The rows of Y fall into a few groups, and each row is roughly a mix of its group's hidden directions; some rows fit no group.
Y, 152 rows:
[[ 15  32  32   6 -13  -6 -42  10 -20 -42  16]
 [-14 -29   0   7  22 -15   4 -30 -48  41 -10]
 [ 47  20  23 -28  -8  11  15  17  -6 -34  32]
 [  9  10  26 -45 -14 -37 -28  20   6 -25  22]
 [ -5  38   3   2  16 -42 -17  30 -24 -34  21]
 [  0  16  -7   6 -31  32  20  31  43   9 -34]
 [  6  16   7 -22  17 -32 -46  19 -41  -8  23]
 [ 16  25  -1  10   0  17  16 -27  59   1 -34]
 [-20 -16  -4  16  -1 -27  60   7  -9 -33  18]
 [ 10  30  -8  16  24 -40  15  19  33 -39   6]
 [ -9   7   1  11  17 -46  12  49  12 -38   7]
 [ -4 -48  -8  -1  -3  41 -21  25 -27  30   3]
 [ 16 -11  -6 -12  29 -21 -40  -3 -25  52  -6]
 [-13   2  -4  36  19  -1 -21  57  30 -16  14]
 [ 10  13  11 -23 -36   7 -14 -16  49 -41  -5]
 [ 30  31 -13   4   2 -12  37 -39  28 -25 -17]
 [ 10   5   3 -29  10  -5 -64  19 -28   5  22]
 [ 19  -2  -5  12 -14  -4 -36  32  51  28 -19]
 [-16   0   1  31  35 -39   7  40  22 -26   2]
 [ 20  11   9 -35 -24  31   9 -43  19  19 -28]
 [  1  10   4  12   6 -24  61 -18  42 -14   4]
 [-11  -9  33 -15 -47  27 -39  -8  -1  25 -13]
 [-18 -34   3   6  31  23  29 -26  -9  40 -26]
 [ -7 -27   2  39   0  -2  17  43  30  36  -7]
 [-11  15  16  22  32 -16   5  59  21   8 -22]
 [ -8   7   6  10 -31  38   7   8  51   0 -38]
 [ -7  22   1 -19  27 -44 -24  14 -35 -27  23]
 [ 15 -19   4   7 -19  53  24 -30  11  36  -8]
 [  3   6   5  -6  42 -48   1 -13 -35   0  36]
 [ -6 -22  -3 -22   8  16   2 -63 -30  24   2]
 [ 41 -28  -3  -5  -8   3  25 -22 -43 -30  19]
 [ 28   0   1 -19 -26  41 -33 -38   2  25 -10]
 [  3 -14  21  -3 -46  14  49  -6  18  25 -23]
 [ -7   9 -15  -6  -4  17  22  11  55 -43 -25]
 [-25  14 -15   8  54  -7 -34 -23  23 -16 -17]
 [  1 -14  -8 -11 -25  49 -26 -33   3  30 -28]
 [ -6   8   6  19  25 -40  -6  53  -6 -13  32]
 [ 31  43  -5 -19 -21  -6 -12 -25  10 -10 -46]
 [  3  31  16 -14  10 -35 -44   6 -40 -18  12]
 [  8  23  11 -20 -35  13 -19  35  31 -40   9]
 [-16 -44  -5   4  -9  -1  44 -26  38   1 -20]
 [ -5   7 -29  26  18  18 -66   7   2   6   9]
 [ 11  -8 -25 -16  21  21 -41 -33 -29  36   1]
 [ -4   8  -8   9 -34 -19  47  11  32 -41  -6]
 [ -2 -40  15  20 -30  -7  39  37   0 -10  24]
 [ -6  22 -13  13  25 -14 -30  46 -39  -6  22]
 [-16  -8   0 -14  -8  18   5 -31  -2  59 -38]
 [  6 -23  12  22 -21 -11  41  41  24 -20  27]
 [-11  -1  16  13  48 -19 -49   6 -23  -9  25]
 [ 14  21  -5 -11  -4   9 -58 -19 -45  13  -1]
 [-11  -9 -14  12 -11  34 -35   0  12  52 -30]
 [  1  34 -15  -3  34   1   0 -29  42  30 -28]
 [ 12   2  -8 -15 -47  53  16 -13  22   3 -21]
 [-20 -11  13  15 -31   8  45 -15  14  40 -28]
 [ -3 -40   8  30  -6  10  16  45  24  30  20]
 [ -8  15  18  26 -45   0  29  39  31 -12  -6]
 [  2 -41   0  17  -9  -2  44  40  23  20  18]
 [ 11   1  -7 -26  -3  13   3 -48 -20  42 -37]
 [  6 -10  -3 -18  -6 -35  20 -37 -31 -35  33]
 [ -2  -5  -3  16  -5   6  25   3  69 -32  -1]
 [-16 -37  12 -11   8  -2 -19  40 -28  37  27]
 [ -6  11   2 -53 -13 -19  -9 -36 -13 -40   9]
 [ 10  25  25 -32 -10 -21   6 -22 -55  -9  17]
 [-11  15  -8  15  17  16  -3  47  51 -20 -23]
 [  1  29 -19  22  12 -25 -20  27  27 -44  22]
 [ 18  12   1 -20  -7 -42 -32  31  31 -35   1]
 [-27  -8  -1  47   4  24  54  13  -7   4  -7]
 [ -1  -4  -3 -19   3 -45   4   7 -52  -2  40]
 [ 17  15  -9 -32  -2 -33 -25  -2 -38 -31  32]
 [-44 -36  -2  23  16  17   7  48  10  -4   9]
 [  3 -28  50 -39 -16  -2 -11   5 -34 -20  12]
 [ -6 -45  19  -1 -27   9  26  14 -45  24   6]
 [ 15   4 -13 -24 -21 -35  15 -20 -54 -13  23]
 [  0 -34  18  13 -27  27  25  39  28  12  26]
 [ 17  17  -5  20 -20 -29  27  26  52 -10  19]
 [ -4 -34   1 -15  -1  40  28 -33 -31 -29 -13]
 [  1 -46   6   0 -42  18  28 -22  16  -8  31]
 [ -1 -18  -3  13 -18  36  15  18  39  41 -30]
 [ -7 -35  29  -1 -30 -16  46  -1 -18 -24  21]
 [ 35  16 -22 -20 -25   8 -20 -37  19 -17 -38]
 [ -1  15 -33  -1 -33  62  -8   2  -5   8 -22]
 [-22  -1 -21  19  23 -22 -15  -5 -44  48  -7]
 [-25 -16  -3  -3  -5  46  27 -42 -31  14  -9]
 [  5 -15  -6 -13  -8 -17  -3 -11 -66  11  37]
 [ 16  -4 -14 -20  -9  -9 -15 -17 -40 -42  43]
 [  4  38  35  -6 -19  -4 -22 -12 -48  27  -9]
 [  3 -26  15   0 -37  22  37  -9  19  32 -34]
 [-35 -18  10  27 -19  40  -4  19   7  10 -44]
 [  0 -44   1 -14  33   5 -24 -40 -17  -2  33]
 [  4   4   5 -19  22  -4   4 -48 -14  52 -26]
 [  2 -18 -18 -23  58   9 -26 -31  -7  18 -16]
 [  7 -18 -34 -23  39  25 -34 -35  -5  12  -4]
 [ -5   3 -10  -5 -13  45 -45 -13 -14  41 -22]
 [  3 -42  21  -4  -8 -21  20 -29 -47  24   6]
 [-13   5  -8  13   1 -41 -44   6  -9 -47  21]
 [ 25  -5  14  -7   3 -38  44 -15  20 -35  26]
 [ 34   2   0  -8 -34  46 -37  -4  21  12 -20]
 [ 13  44  -6  -2  18 -28  -4 -10  59   1  -5]
 [  5 -32   7 -15   4  10  48 -53  -3  12  11]
 [  1 -19  -4  -4  -3 -13  -2  -8 -64 -16  43]
 [ 12  12  -3   3 -46   3 -15  -5  42 -41 -26]
 [ -5 -31  -1  -5 -13  37  27 -35  17  43 -12]
 [ 13  12  -4 -33 -41  25   9 -49 -16   8 -16]
 [  3  14 -16 -16   6 -12 -45  -4 -49 -22  31]
 [ 11  13  12 -13 -30   7  -8  60 -31  -4  24]
 [-16   1  10  -8  13 -33 -27  18 -47 -12  42]
 [-20  -6 -23  10   9   6 -16 -11 -53  47 -16]
 [-10   8  -3  33   8  10 -13  62  36  -7   2]
 [ -3  19   6  -9  23 -51 -11  11 -33 -24  36]
 [  5 -21  -3  31 -12  24  14  42  43  13 -25]
 [ -4  31  -5 -18  27 -25 -45  12  13 -25  35]
 [-13  11  34 -20   2 -42 -25   9 -20  34  30]
 [-13   8  -5  27   2  54 -11  23 -28  36 -13]
 [ 18   8  18 -17  13 -20   0 -40  46 -39   1]
 [  8  19   6  -8 -63  33  10 -17   1  21 -20]
 [-17 -18 -12  21  17  47  35  15  37   5 -18]
 [  9  -2   4   8  -8 -26 -18  31 -39 -39  38]
 [  4  23   0  19  15 -38 -19  60  13  -8   9]
 [  3 -40  15  15  -6  -5  44  21 -37  27  17]
 [ 13  42  -9   7  -1 -56 -25  16   9  -8  23]
 [ 35 -24 -13 -16   4  32 -42   6 -43   6   2]
 [-22   1  -5  18  -4  53  10 -26 -48   5 -11]
 [  3   7 -23   4  10 -35  49  -6  -7 -46  20]
 [ -7  24   4 -20  24 -17 -13  -6 -59 -24  26]
 [ 35 -15  -1 -10  22   5 -51 -25 -27  26   3]
 [  6   5 -10  17   1  17 -54  11   3  52 -16]
 [ 11  17  -6 -21 -25   8 -60   7  26  27 -15]
 [  2 -25  -2   8 -27  42  25 -44  18  16 -21]
 [  3  17  -7  -5  -4 -37 -11 -21 -41 -39  37]
 [ 12  18 -13 -37  24 -16 -16 -35 -47 -15  11]
 [ 13  44 -12  -2  13  18 -55 -15  20  -3 -22]
 [ 17 -36  32  -5 -36 -19  46   2  -5  13  16]
 [  7  11 -13   6  18  -6 -18  19 -70  11  19]
 [  9  28  -5 -39   2  15 -22  -8 -22 -47  29]
 [ -3   6  12   8  11 -33  -1  57 -31  20  27]
 [ 43  14 -23 -24  -5 -12  12 -13   4 -56  -3]
 [-17  31  -1 -15  23 -14 -29   6 -58  -9  19]
 [ 11   7  14 -10   0 -40 -34   5 -29 -42  30]
 [ 23   2  10  34  32  -5  16  50 -22 -19  19]
 [ -2  -7   5 -14 -35  23 -49   0 -47  -7 -12]
 [  6  24  -6  14  33 -12 -37  -9 -53  -9  19]
 [ 11  26  -5 -34   2 -29 -48   1 -29 -14  26]
 [-15  -6  -1  33  -3  12   8  22  56   9 -40]
 [ 43  -7   1  16 -15  44 -36  25  13   5 -21]
 [  0 -13  -5  -8 -29  37  27 -33  21  32 -32]
 [-29 -34  16   6 -17   0  -8  16 -57  -1  26]
 [ 26 -25   7 -19 -17  17  25 -56  22  15   3]
 [ 19   3  -8 -18  27  -6 -40  51 -17 -20 -20]
 [ 14 -18   6 -20  13 -36  39  -1 -43  23  20]
 [ -5 -25  21  19 -31   5  47  27  35  16  -8]
 [  2  17  38 -16  16 -10 -28 -16 -55  20   8]
 [ 16  56  -9  11  39 -29  -4 -17  16 -15  -9]]
Which two rows in each list fit none of the groups? Every other row fits one group, some only roughly. Give them in the order they come.
  * J190: [ -5  19   1  34  16 -36   8  52   1 -30   9]
  * J515: [  0  -9 -20  35  20   6  42  -4  54   1  -3]
  * J867: [ 15  24  -2  17 -14  22 -38  48  18  28 -10]
  * J635: [-24 -13  13  15 -13  -1 -28   8 -13  67   1]
  * J525: [  4  38   9  -2  29 -14 -57 -10 -26  10  10]
  * J62: [ 14  -7 -13  21  18   9  10  14  70  11 -14]
  * J91: [ 14  10 -21 -16  10 -13 -25   3 -23 -60  28]
  * J684: [  8   8  15 -10 -22  32 -60 -13  -8  22 -23]
  * J815: [ -7 -17   9  -4   8  29 -41  18 -10  57  -6]
  * J154: [ -3 -12   0 -22 -17  16 -18 -27 -59  28 -15]
  * J885: [ -5  -2   2   7 -30   1  49  24  45 -24 -15]
  * J15: [-12   7   1 -14  45 -30 -11   4 -50  11  27]
  * J915: [-15 -11 -10   8  -4  54 -19 -21 -25  37 -24]
  * J313: [ -7  20 -10  -3  28  23 -62  -6   7 -31   3]

J635, J62
  * J127: [ 11  25 -20 -39  11 -23 -31 -30 -26 -31   2]
  * J382: [ -3  17 -25   4   5  42   1 -21  54  -9 -27]
  * J826: [ -3   9  15 -25 -15 -54   1  16 -26 -27  32]
  * J141: [ -3 -27  24  11 -26  19  30 -17   2  54 -16]
  * J48: [  8  -4  11  17  -4 -30  17  26  41 -44  28]
  * J354: [-36 -22 -14  12   6  33  -4 -32 -27  31 -29]
  * J896: [  7  -4   2  -9  18   2 -44 -12 -48  11  43]
  * J218: [ 18 -13   3 -22  -2 -18 -17  -1 -67  21  17]
  * J564: [ 30  24 -15   0  42 -20 -47  -5  20  16 -10]
  * J687: [ 25  29   4 -17 -18  -7  11 -38  47 -27 -14]
  * J963: [-23   2  23   6  13 -38 -18  23 -47  20  27]

J127, J564
  * J568: [-23  13 -25  28  41  18   0  19  46 -12  -6]
  * J338: [-14   7  -4   3  11  32  54 -38  30  10  -5]
  * J583: [-21  27  -8  20  25 -16 -43  17 -47   5   1]
  * J774: [ -6 -43  36  -5 -10 -11  27   8 -27  34  26]
  * J250: [ -7  12  26  18 -30  36   0  23  33  28 -34]
  * J186: [  2  24   1   2  -5 -45   4  42  46 -17   8]
  * J356: [ -5  23   2  26 -14  32 -40   8  14  38 -33]
  * J44: [ -1 -26 -23 -11 -15  32 -37   1 -51  -6  16]
  * J178: [ 11   1  -1 -41  13 -19   3 -39 -31 -36  28]
  * J464: [  8 -45   8 -14 -43  35  18   1  21  12 -24]
  * J202: [  1  19   5 -24  26 -47  23  -9 -24 -42   5]
  * J906: [ -9 -13  -6  27  43 -28  42  24 -10  -3  27]
  * J39: [-25   2  14  20  -6   3 -49  26  47  10 -16]
  * J380: [  0  -2   3   2  34   9  31 -29  56  12 -22]

J338, J39
  * J805: [-17   0  -1  18  14  18  20  15  69 -15 -10]
  * J405: [-15 -22 -15  18  29   8  12  14  58 -25 -16]
  * J442: [ -8  16 -11  21  17   2  30 -46  43 -22 -16]
  * J974: [-27  28 -23  -1  13   7 -62  10  -3 -21 -12]
  * J2: [-15  31  10  12  24 -39 -15  12   8 -53  -7]
  * J229: [ -9  -3  12  -7  35   8  -8 -38 -18  58  -9]
  * J794: [-14 -19  -1   4   0 -22  39   3  30 -56  12]
  * J367: [ -7  -2  27  26 -28  17  22  42  29  28 -19]
  * J562: [ 23  16 -17 -20  -8  10   1 -13  61 -32 -18]
  * J31: [ 16 -38  -3   8 -49  12  33 -32  20  -7  -3]

J442, J229
  * J119: [ 10  36  -1   1   1 -55 -33  11   9 -32  11]
  * J232: [-17 -35  -1  -9 -35  46   8 -22 -14  19 -29]
  * J629: [ -1   9  -6  15 -10  22  -5 -10  33  37 -57]
  * J325: [ 37  -4 -12   5  10  -6 -58   4 -14  31  26]
  * J859: [  1  17 -37 -18  33  25  -6 -37 -38 -11 -10]
  * J26: [ 46  14 -10 -37  10   1 -24   8  42 -23  -5]
  * J384: [  1 -39  25  -9   6   5  38 -26 -18  43 -13]
  * J65: [-18  15   5  29   3 -12   4  48  41 -34  -8]
  * J358: [-12 -29   6   7 -30  11  22 -41  42 -24 -13]
  * J627: [ -4 -11  33  35 -14 -27   8  44 -10  18  31]
  * J317: [ 10 -22  11 -15  29   5 -42  43 -22  28   6]
  * J733: [-10  21  -3 -35  12 -38 -42 -19 -32 -12  13]

J325, J859
  * J748: [ 30  -1   8 -21 -15   8  10  10  65  13 -25]
  * J482: [ 32  16   5 -20 -46  16 -23 -21  29 -28 -10]
  * J253: [ 20  46  -8  -5  13   5 -52 -19   2   6 -31]
  * J231: [  2  -6  14 -18 -51  13  16 -13  41  -6 -36]
  * J514: [  1 -16  17  21  20 -27  23  27  34 -40  27]
  * J193: [  8   5   9 -23 -27  29  -5 -45 -24  39 -21]
  * J778: [ -3 -10  -5  26 -17  45  -2   8  25  49 -25]
  * J604: [-18   7 -22 -10   9  45 -24 -33  -7  22 -40]
  * J945: [ -2   9  15 -11   2  32   9 -28  57 -36  -5]
  * J477: [ -6  -4 -21  -1  -1  -2  26   8  46 -59   1]
  * J800: [ 25 -24  11  -6 -47  11  49   9  24  -5 -10]
  * J431: [  1   7  28  11 -30  14  30  21   2  49 -33]

J945, J800
  * J595: [ -5 -33   0  16  29  22  26 -24 -27  46   5]
  * J298: [ 23 -20  31  -1   6  -9  60  12  30  10  12]
  * J448: [ 14   0  11 -14 -31  32  40 -48  16 -10  -2]
  * J100: [  3   1  -8 -15  30 -37  -2   0 -32 -41  40]
  * J536: [-17   9   4   7  -4 -55  30  21  39 -20   8]
  * J323: [ 22 -15  16 -26  -6   4  -9 -59 -17 -35  -5]
  * J378: [ -9  21   9   9   0 -54  18  -1 -40 -28  23]
  * J475: [-22 -41 -15 -12   3   1  33 -19 -30 -38  21]
  * J661: [-19   4 -17  21   7  22  16   8  67  -7 -19]
  * J932: [-28   5 -11 -18  -2  18 -30 -47 -38  25 -10]
  * J25: [ 20  25 -23   1  27  25 -33   4  40 -27 -21]
  * J189: [  6 -50   5 -11 -36  32   8  -7 -21  35   3]
  * J212: [  0  -8   2  19  15  20  23  16  67  11 -18]
  * J257: [ 27  28 -13 -21 -14  12  -4 -23  51 -19 -30]
  * J789: [ -9  -3  16 -17  -7  25 -11 -50 -52  14  -1]

J475, J789
